In the rows, 128 means zero.
Each run below is a few steps of one of 8 hidden systems, one row a step.
path 1, J_842 (8 x 22):
[[114 134 155 152 168  76 144 158 133 110 114 163 116 114 121  98 110 125
  151 144 148 114]
 [118 151 181 154 180  97 114 132 145 148 102 125 125 132 142 116 135 122
  141 172 151 122]
 [ 99 144 150 186 183 113 152 107 131 107 108 109 128 116 140 123 163 135
  146 163 142 115]
 [125 155 171 188 172 110 132 126 123 108 170 131 137 112 128 130 169 147
  122 146 157 101]
 [151 127 186 176 163 117 125 113  84 139 156 101 141 133 136 135 178 130
  148 136 157  95]
 [143  98 167 173 166  99 163 127  71 105 151 130 127 118 128 120 156 117
  171 110 154  90]
 [154 107 191 156 178  84 134 164  91 130 151 159 127 122 134 102 126 113
  169 121 168  94]
 [136 103 188 165 189  79 140 148 103 147  90 138 119 132 143  97 130 109
  189 151 157 105]]
path 2, J_619 (8 x 22):
[[ 76 155  56 127  93 125 152 124 173  91  75 127 114 117  99 122 106 159
  111 137  86 155]
 [106 208 135 119 115 151  80  94 182 128 155 105 134 137 119 165 132 135
   58 143 125 140]
 [118 124 103 115 149 199 146  78 118 120 141  57 160 121 176 150 178 127
  106 150 120 145]
 [136 101  83 143 113 187 154 118 128  89 211 164 133  96 140 156 158 140
  110  86 118 122]
 [186 104 143 102  97 179  85 132  99 163 185 129 142 145 135 156 121 113
  133  54 129 112]
 [151  65  83  67  79 145 151 132  82 135  99 116 127 141 126 122  93 103
  161  75 101 137]
 [123 122  91  62  63 113 114 143 162 127 111 186  96 136 101 132  58 103
  109  98 105 151]
 [116 150 116  66  99 153  80 112 185 180  69 116 118 158 144 143  86 105
  104 154 106 171]]
path 3, J_531:
[[118 147 117 131 132 184 106  94 159 130 114  99 129 138 145 157 122 120
  133  95 109 133]
 [130 123  79  94 105 164 140 141 114 114 132  90 156 125 129 117 117 151
  117 100 106 143]
 [134 133 104  97  76 133 126 115 125 108 174 149 119 125 105 153 120 121
   90  98 118 129]
 [133 112 130  77 118 153 123  93 126 128 132 126 116 140 147 157 104  69
  124  99 127 134]
 [132  86  84  79 122 166 143 147 143 130 125 155 128 117 159 119 101 112
  133 120 111 155]
 [126 121  91 115  78 155 107 127 176 144 119 176 104 132 119 149 107 131
  118 111  98 147]
 [104 139  92 103 101 156 122  89 158 122  79 109 112 144 125 154  98 106
  132  99  95 145]
 [102 145  70  75 118 164 141 131 154  93 124 107 143 117 139 122  92 128
   98 114 105 157]]
path 4, J_315 (8 x 22):
[[ 92 144  90 116 103 117 143 111 154 111  75 121 111 131 109 129 109 129
  121 137 101 147]
 [105 174 116  97 121 128 113 127 168 104 147 139 125 120 119 137  98 122
   82 127 126 143]
 [128 142 108  87 115 169 114 115 139 139 149  97 152 129 148 141 139 133
   82 147 120 152]
 [131 113  86 125  92 162 151 111 119 108 172 131 134 114 124 148 160 146
   99 120 113 133]
 [159 121 106 127  90 162 107 148 120 131 172 139 139 128 114 138 122 152
  126  69 114 120]
 [149 101  92  97  80 141 128 147 102 142 105 110 137 141 111 117 106 142
  146  85 103 134]
 [126 107  92  86  74 102 142 140 127 118 108 162 105 131  99 121  85 112
  129 102 108 138]
 [123 128 108  74  98 139 105 133 172 144 107 161 109 138 131 136  74  99
  116 115 112 153]]
path 5, J_875:
[[128 143 135 114 145 164 105 112 135 131 111  89 138 143 143 138 102 108
  148  84 121 125]
 [126 120  93 102 110 105 151 174 114 108 123 135 138 117 110  91 102 152
  124 120 119 137]
 [125 143 139 132  91 107 109 107 152 148 133 162 103 135 107 156 141 124
   98 156 125 132]
 [109 134 126 110 151 161 127  95 145 123  98  98 128 136 156 143 113  95
  139 117 121 137]
 [124 115  88 111 132 139 150 171 132 108 141 145 145 105 136  97 114 154
  123 126 119 142]
 [136 138 127 145  85 135 103 118 146 157 143 144 119 134 110 153 155 155
  102 146 117 132]
 [117 138 121 120 124 155 128  85 125 114 111  89 125 139 131 154 120 103
  136  93 115 126]
 [130 125 102  86 124 127 142 165 121 103 153 137 145 113 127 103  96 132
  111 110 128 137]]
path 6, J_875, 8 rows:
[[129  84 103 157  95 161 157  68 122  94 166 174  91 117 124 184 154  96
  144  73 113 109]
 [163 156 148  86 142 175  67 170 138 148 170 113 162 140 145 123  72 124
  124  58 134 124]
 [140 101  95  95  55  83 138 158  95 159  66 113 125 149  85  97 110 155
  139 141 102 144]
 [ 97 144 130 135 103  98 129  83 175  98 122 199  68 127 100 170 103  80
  116 116 123 122]
 [105 165 131  79 182 170  96 143 184 140 100 102 150 130 176 114  80 111
  115 142 128 159]
 [108  98  54 131 102 136 174 152 138 122  95 132 137 106 127  98 152 183
  123 178  95 160]
 [115 156 116 175  99 167 111  78 172 114 178 157 109 118 117 186 167 143
   91 114 115 122]
 [136 156 116  84 133 187 106 114 111 124 140  38 173 143 148 136 116 127
  111  84 118 136]]
path 7, J_325:
[[114 128 171 128 144  76 122 125 162 150 119 190  95 126 135 132 129  98
  111 201 154 135]
 [105 111 135 150 182 174 127  92 171 137  82 132 111 129 180 147 128  90
  169 136 122 136]
 [103 129  95 191 172 151 158 161 151  90 124 133 144  95 139  98 143 182
  157 125 117 123]
 [132 182 156 191 128 128  90 129 141 149 148 101 145 132 107 136 174 189
  107 148 133 114]
 [131 154 169 135 156 122 134  80  77 110 147  48 149 141 132 144 160 107
  124 121 150 105]
 [146 105 167 110 176  92 158 160  79 112 179 137 148 109 149  97 137 111
  125 152 171 113]
 [162  82 181 149 144 112 109 142 118 196 117 166 115 138 152 125 153 115
  161 168 151 122]
 [124  99 154 191 157 118 143 108 124 126  81 148  95 133 129 136 130 105
  205  95 126  99]]
path 8, J_619:
[[141  83 101  80  82 154 108 129 161 197  83 157 111 145 152 136 123 116
  121 174 105 171]
 [ 93 133  89 150 108 171 113  89 204 132  65 155  88 135 131 162 107 119
  151 108  85 146]
 [104 198  94 126 133 188  85 135 189 114 117  83 153 131 130 132  95 165
  108  90  99 145]
 [122 158  78 110  77 172 129  98 118 122 148  56 163 131 114 147 167 174
   70 136 100 147]
 [122 127 101 102  95 173 147  52 117  88 192 117 122 121 133 190 157  92
   80  99 122 127]
 [156  91 110  64 137 211 123 125 124 126 200 138 149 118 181 147 111  87
  113  79 132 137]
 [175  50  74  84  64 191 120 152 118 173 145 164 130 131 145 136 121 133
  142  88  97 148]
 [141 104  91  96  45 153  98 107 149 151  90 158  90 157 101 164  78  99
  151  49  85 135]]
path 9, J_531 (8 x 22):
[[159 115 149  92 100 127  80 159 159 171 161 207 106 137 128 138  89 101
  112 113 138 133]
 [119  80 113 113 102 128 136  93 139 165  41 137  90 149 137 143 120  89
  167 146 104 147]
 [ 80 142  74 142 155 151 151 147 191  82  91 156 119 101 138 110  91 144
  141 120 103 147]
 [118 196 116 107  96 143  74 137 176 151 113  99 143 146 108 134 107 165
   81 135 108 150]
 [103 140  95 104  97 141 159  63 105 103 120  62 136 132 122 155 165 123
   88 152 111 142]
 [125 137 110 109 158 188 138 114 132  81 208 123 152 102 162 148 135 113
   94  95 137 126]
 [184  93 128  86  88 181  91 141 104 181 176 124 149 144 145 145 132 125
  117  94 124 133]
 [145  57  89 117  74 138 163 106  97 121 124 166  98 129 116 148 128 101
  161  81 106 123]]
path 10, J_140, 8 rows:
[[148 129 133  84 167 172 140 123  70 112 171  37 187 128 166 118 140 118
  117 105 144 125]
 [143  78  88 133  93 134 168 148 113 119 200 187 131  93 129 127 180 161
   91 163 128 137]
 [164  91 176 145  97 131  86  93 134 185 135 189  84 153 128 180 136  80
  151 108 135 112]
 [136  82 105 109 146 151 153 144  99 115  79 107 131 132 144 105  81 104
  205  58 110 121]
 [105 134  68  98  88 102 141 185 168 111 104 177 120 110  98  91  79 164
  109 137 102 157]
 [105 176 148 102 100 114  84  80 171 166  70 102 107 163 119 159 118 103
   97 169 118 151]
 [ 88 151 113 125 195 178 157  87 138  82 115  59 153 115 175 133 137 110
  128 131 127 136]
 [130 147 109 156 148 174 115 168 168 122 200 158 158  94 149 121 159 189
   87 151 131 137]]
path 11, J_960, 8 rows:
[[102 177  81 112 123 130 149 143 119  45 143  88 150 114  91 111  80 150
  119  49 109 117]
 [152 147 128  37  63  99 104 141 103 145 170 117 144 143 100 129 105 120
   54 137 135 143]
 [136  46  98  78  86 143 172  81 101 132 135 164  99 126 151 161 143  67
  126 139 119 144]
 [119  94  76 110 152 189 135 171 184 109 140 195 126  98 170 113  83 125
  148  94 110 149]
 [136 138  85 122  72 155  82 169 179 187  86 136 135 142 113 115 115 193
  116 144  88 162]
 [ 90 146  81 143  60 122 143  62 151 108  67 117  88 143  83 166 129 127
  124 114  83 136]
 [ 80 182  95  62 143 142 136 105 160  65 119  94 133 122 132 133  65  90
   90  98 119 147]
 [127 128  84  39  98 152 139 134 124 137 153  92 164 122 149 119 137 138
   50 185 121 173]]
path 12, J_140, 8 rows:
[[154 130 145 163  97  80 122 164 100 117 159 167 118 126  75 118 117 154
  147  74 134  92]
 [151 124 160  80  95  61 123 140  72 142 112 112 125 153  91 112  92  99
  133 112 142 115]
 [106 100 124  79 139  68 185 128  96 104  92 127 118 120 130  96 112  91
  128 176 140 142]
 [100 126 152 136 176  91 139 143 169 137  95 175 109 115 152 107 124 112
  131 205 147 142]
 [111 153 165 195 184 119 113 133 155 149  73 108 129 133 139 111 143 151
  167 160 133 120]
 [111 184 145 195 161 102 131 146 123  90 128  93 146 119  98 106 140 178
  140 109 133  99]
 [145 179 172 138 125  75 112 151  91 118 180 101 154 131  89 116 140 157
   90 130 159 102]
 [153 111 174 117 126  75 153 114  48 129 164 101 138 133 116 125 169 111
  113 158 162 107]]
path 13, J_842:
[[131 154  95  89  99 144  98 173 156 130 127 129 144 130 113 109  77 155
  110  95 107 146]
 [122 133  95  81  66 119 120 119 135 157  84 106 124 147 110 130 119 137
   98 158 102 159]
 [ 95 143  83  85  93 146 137  87 163 100 123 136 108 126 123 158 106 100
   90 120 104 151]
 [127 147  86  78 111 191 105 138 162 131 159 115 154 124 150 134 111 143
   81 119 110 159]
 [140 104  68 102  55 173 124 117 133 156 127 122 132 133 124 146 151 159
  100 134  90 156]
 [131 126  81  97  51 160 115 104 145 119 143 149 108 137  99 167 105 119
  105  69  93 136]
 [143 135  83  49  77 167 104 147 129 134 132 102 150 141 122 126  76 127
  104  75 101 151]
 [129 100  58  48  49 138 140 138 130 143 104 132 125 134 116 122 100 131
   95 140  91 171]]
path 14, J_325 (8 x 22):
[[154 162 131 142  98 144  86 147 120 118 167 119 139 140  88 140 100 152
  133  31 119 100]
 [138 152 134  70  93  78 120 154  82 134 101  69 151 152  89  97  91 134
  113 121 127 131]
 [115 112 127  73  87  67 155 101 116 122 120 162  96 131 109 138 120  80
   90 174 137 142]
 [120 103 117  84 138 166 119 115 179 135 127 185 103 123 169 149  91  71
  126 123 126 150]
 [120  96  61 127 119 183 138 158 164 134  90 141 134 116 148 109 111 161
  155 113  88 155]
 [120 157  83 165  65 140 119 124 150 119 132 132 124 125  83 144 146 188
  106 109  93 130]
 [125 188 126  94  97 141 100 100 124 108 159  75 146 143 102 156 113 125
   80  87 123 124]
 [137 116 106  38 110 121 151 141  84 113 154  92 159 125 135 109 112 111
   84 139 135 147]]
path 15, J_960 (8 x 22):
[[135  96  80 116  72 184 126  97 154 115 156 181  98 124 125 177 113 103
  127  58  96 131]
 [128 115  69  60  98 167 116 168 153 134  87 126 136 135 133 107  50 127
  143  73  89 158]
 [105 123  53  82  42 106 145 143 156 129  92 161 109 123  89 118 107 156
   87 160  87 168]
 [ 88 143  82  86  80 160 121  64 197 117 106 160  86 132 131 184 101  82
   89 126  95 160]
 [ 91 133  48  53 129 203 141 115 172 107  90  83 150 121 169 126  91 118
  104 130  88 179]
 [107 142  30  89  62 180 144 130 157 106 154 115 152 108 121 135 145 184
   52 147  86 171]
 [130 134  61  82  38 207 109  69 150 120 165 119 121 139 118 193 126 117
   77  69  84 148]
 [128  99  30  29  67 193 150 129 117  96 125 101 145 126 130 130  69 112
  117  48  80 159]]
path 16, J_315 (8 x 22):
[[ 87 128 105 137 100  90 158  91 151 132  65 130 101 129 114 133 158 135
  109 214 111 152]
 [ 96 194 150 155 153 138 104  91 184  86 167 151 110 119 120 168 117 109
   93 106 138 115]
 [132 156 126 107 174 184 112 147 127 135 151  54 189 123 170 108 142 158
  105 143 135 142]
 [140 106 110 145  86 104 171 118  70 115 171 116 141 114 102 130 196 166
   97 161 130 119]
 [169 119 165 146 110 135 101 117  99 129 186 151 117 141 110 159 125 106
  147  45 141  88]
 [152  73 117 102 148 148 141 169  92 145  89 104 149 134 156  89  97 122
  190  92 120 130]
 [121  90 116 129  93  58 156 158 126 140  82 190  92 124  96 100 116 131
  144 167 123 135]
 [110 160 164 131 129 116  83  95 185 149  87 159  85 150 124 161  89  82
  137 120 127 128]]

Which system made each of these runs?
path 17:
[[119 139 136 154 122 105 108 153 175 153 116 184 110 122 120 122 130 152
  118 172 127 138]
 [105 170 145 153 134 141 102  81 157 138  92  88 120 148 126 157 138 124
  127 133 117 126]]
	J_315
path 18:
[[140 119 134  84 140 112 142 148  85  80 144 124 132 129 114 112  57  82
  160  29 136 103]
 [147  93 132  57 138  87 136 209 105 159 106 141 149 127 143  64  85 125
  132 168 143 150]]
	J_842
path 19, 2 rows:
[[132 152 149  95 150 146  90 143 151 178 120  95 159 138 162 115 134 139
   96 188 138 155]
 [115  77  81 154 111 143 186  99 108 113  97 123 117 115 134 132 169 140
  155 143 103 133]]
	J_875
path 20:
[[105 168 127 127 168 162 111 132 175 145 137 102 158 116 167 122 157 158
   80 202 133 157]
 [119  98  81 158 117 175 174  91 103 113 131  84 145 113 145 142 198 161
  126 150 107 136]]
	J_875
path 21:
[[122 147 133 172 145 145 111 142 170 121 155 170 121 113 130 134 130 151
  130 116 128 119]
 [130 156 136 145 141 150 105 127 127 144 104  70 151 142 131 123 137 153
  138 121 120 126]]
	J_325
path 22, 2 rows:
[[138 155 161 113 158 149  95 138 147 120 183 148 136 123 144 139 102 104
  111  96 150 119]
 [146 107 122 100 115 121 126 155 101 170  87  90 149 144 132  97 128 146
  140 154 121 143]]
	J_875
path 23, 2 rows:
[[133 138 161 135 165 121 147 112  77 131 155  60 166 127 149 120 191 139
  105 185 157 123]
 [157  89 180 150 164 118 147 115  79 131 194 146 132 116 155 139 183 103
  132 151 170 101]]
	J_325
path 24 (2 x 22):
[[112 168 127 186 128  74 134 169 123 134  93  95 149 123  87  85 163 217
  125 185 124 127]
 [102 182 183 189 144  58 145  71 106  90 138 100 112 131  86 150 177 125
  108 161 155  93]]
	J_619
path 25 (2 x 22):
[[122  83 102 158 139 148 192  91  76  99 129  88 139 111 144 132 191 136
  148 142 123 121]
 [143 128 144 145 135 122 131 145 122  87 211 191 120 107 114 139 116 118
  124  71 148  98]]
	J_619
path 26, 2 rows:
[[120 183 147 172 142  65 124 193 125  98 141 133 145 114  77  82 110 188
  127 117 142 104]
 [147 154 208 126 105  66  90  90 104 170 127 118 107 164  99 157 143  91
  110 157 156 108]]
	J_960
path 27 (2 x 22):
[[ 96 153 116 133 139 130 147  99 141 112 112  95 134 121 134 133 155 137
  101 173 124 142]
 [116 145 130 152 153 153 135 107 143 103 174 134 134 108 144 148 160 134
  102 141 137 123]]
	J_619
path 28 (2 x 22):
[[142 127 164  32 156 140 103 122 116 175 111  73 155 153 182 119 106  73
  104 173 151 157]
 [118  62  78 153 134 144 205 127 107 108 144 148 135  89 156 113 198 158
  126 190 121 142]]
	J_960
path 29 (2 x 22):
[[112  85  49 114  80 165 167 124 163  98 157 202 104  96 130 146 131 132
  105 122  98 151]
 [158 146 119 103  83 189  50 147 179 180 148 152 131 148 128 153  93 140
  111  77 107 141]]
	J_842
path 30, 2 rows:
[[104 101 100 134 206 175 174 143 135 108 110  99 160  97 194  96 149 139
  149 173 127 149]
 [154 150 118 177  98 157  88 172 156 154 186 158 147 118 108 127 160 212
  101 125 118 124]]
	J_531
path 31 (2 x 22):
[[ 99 167 146 140 164 126 136  92 144  87 152 119 125 116 136 148 138 107
  102 137 145 119]
 [132 128 140 115 181 157 128 149 128 136 151 106 164 115 174 107 140 135
  120 157 146 137]]
	J_325
path 32:
[[122 131 102 101  80  98 157 108  78  96 106  81 128 141  85 127 112 122
  129  87 111 120]
 [128 129 124  48 116 100 139 143 117 107 163 147 132 121 125 119  88  91
   85 129 143 139]]
	J_842
path 33:
[[108  95 100 103 165 121 193 142 115  79 154 152 137  89 157 103 133 113
  115 162 140 140]
 [160 111 163 152 121 133  93 152 148 173 178 199 117 124 137 140 149 136
  119 145 147 121]]
	J_619
